Turns, then the turns between two rows, first turn first; the first pair answered:
turn q_128:
[ -8   4   2   3   9  10  -2  -1   4   0  -2 -11 -16   2  -7  -5   6  -3
  -1   4] => [ -7   4   2   3   9   9  -2  -1   2   1  -5 -12 -16   2  -6  -3   5  -3
  -1   3]
[ 10  -4 -13 -16   4   8  11  -8  21   9  20 -18  -4  -4   1  -2   0  -2
  15   6] => [ 11   2 -13 -14   0  11   3 -14  20   8  24 -18  -6  -1  -2  -2  -2  -4
  10   6]
[  0   1 -18  -7   2 -10 -11  -2 -29  -3  -7  -6  -3  -4   2   7  -2   3
 -14 -14] => [ -3  -5 -19  -9   3 -12  -2   5 -28  -1 -10  -5  -1  -8   5   5   1   4
  -7 -14]
[-22   1  -1   8   5   5  12  24  23  17  18  -2  -4  -6  19  -4   2  17
  18   9] => [-20  11  -2  13  -1   9  -4  17  24  16  30  -2  -6   6  14  -5   0  14
  10  14]
turn q_572:
[ -3 -10 -14   0  -4  -5  -3  16   6  -3  -8  13  10   2  -5   2  -1   8
 -11   0] => [  3  -5 -12   1   4  -2   4  16  18   0   0   3   2  -2   0   2   1  15
   7   6]
[  7  -1   3   6   6   1   9   5 -14  -8 -11 -11   8 -14   6   4   9   0
   4 -14] => [ 14  16   2  11   1   6  -6  -4   2  -5  16 -14   2   1   3   2  10   5
   3   1]
[ 9  5 -5 -9  3 -1  8 -2  1 -5  0 15  0 -8 13  4  6  2 -8  9] => [10  7 -6 -7  1 -1  6 -3  2 -4  5 15  0 -5 11  4  6  3 -9  9]
[  4 -13   6  -2   7   0   8   7 -18 -13 -31  -6  -7 -22   7  10  -9 -10
  -2 -16] => [ 18  16   8   7   5  12 -10  -7  17  -3  21 -19 -21   1   4   6  -6   0
  11  12]
turn q_668:
[  9   5  -1   1  -3   2 -14 -13 -28  -9 -17   0   2   0 -10   4 -15 -16
 -28 -17] => [ 25  22   5   8   2  13 -16 -18  -5  -6   4 -19 -18  -2  -6   8 -16  -9
  -6  -3]
[ 4  2  4  0  1 -1 -1 -4 -6 -5 -9  1 -2 -6 -2  0 -6 -1 -3 -4] => [ 7  6  4  0  2  2 -1 -5  4 -2  2 -4 -5 -4 -2 -1 -5  2  6  2]
[-3  0 -8 -2 -1 -7  2  1  9  4 10  1  5  4  2 -6  3  3 -9  4] => [ -3  -5  -7  -1  -1  -6   2   0  -2   0  -2   2   8  -1   0  -3  -2  -3
 -17  -5]
turn q_508:
[-9 -6  0 -2 10  4 -1 -7 -5  5 -6 10 -4 -3 -5 -5  5 -4  2  3] => [ -7   0  -1   0   9   6  -6 -11  -2   5   3   9  -6   4  -7  -6   5  -3
   1   6]
[  4   4   3  -4  -4   2  -8  -5 -11  -7  -9   3  -1   6 -10   2  -7  -4
 -14  -4] => [  9   7   4  -3  -2   5  -8  -7  -9  -7  -8  -2  -5   3 -10   5  -9  -5
 -11  -4]
[ -5  11  -3   6  -8   4 -17  -5   9   2  19   7   4  20  -3  -5   0   1
 -14   5] => [ 15   7  11   6  10   8   3  -2  10  -4  -4 -15 -14 -14   5   9  -9   0
  13   0]
Then:
(two turns a pair)
[ 1 -1 -2  3 -3  2 -3 -1 -2 -3 -6  2 -3  1  2 -6 -2 -6 -9 -1] => [-4 -5 -5  1 -2 -2  4  2  1 -1 -7  4  0  2  6 -8  3 -4 -5  2]  q_572 then q_508
[-14 -11  -1  -7  -5   8  23   7   4  -8   5   6  -1   0   8  -3  -6  12
  24   9] => [-21  -8  -6  -6 -19   7   4   2  -9 -12   7  19  10  15  -2  -8  -8   4
  -3   4]  q_128 then q_572
[-16 -14  -4  -6   0 -13  13   8  -2   3   3   7  12  -3   9  -6  -6  -4
  -2  -2] => [  1   8   1   3  -4   0 -10  -9   4   1  26  -2  -1   9   0  -3 -13  -8
  -8   6]  q_508 then q_128
[  5  12   2   3 -11   4 -29 -12  -8  -8   0   7  -5   4  -9   0  -6 -13
 -14  -4] => [ 13  17   5   3  -3   7 -16  -9  15  -1  12  -6 -17  -3   1   0  -2  -1
  16  10]  q_508 then q_668
[ -2   9  -5   0  -3  -2 -11 -11 -17  -4  -9   3  -5   0  -1  -1  -1 -11
 -19 -15] => [ -4   8  -6  -2  10  -3  13  -5  11  10   8  -7 -11  -3  13  -5   8   5
  18   4]  q_572 then q_668
[ -6 -17  -2  -3  -1   8   2   7  -5  -7 -13  17  11   3   0   2 -10  -6
  -5  -8] => [ -7 -16  -3  -5   3   7  12  10  11   0  -3  12   7   1   7  -2  -6   2
  15   3]  q_572 then q_508
[  3  -3  -2   0   4   0   3   6   6  -3  -3   5  -2 -11   9   1  -3   0
  13   0] => [ 3  3 -5  1 -1  1 -7  1 12 -2 11  6 -2  0  5 -3  0  0  7  6]  q_508 then q_508
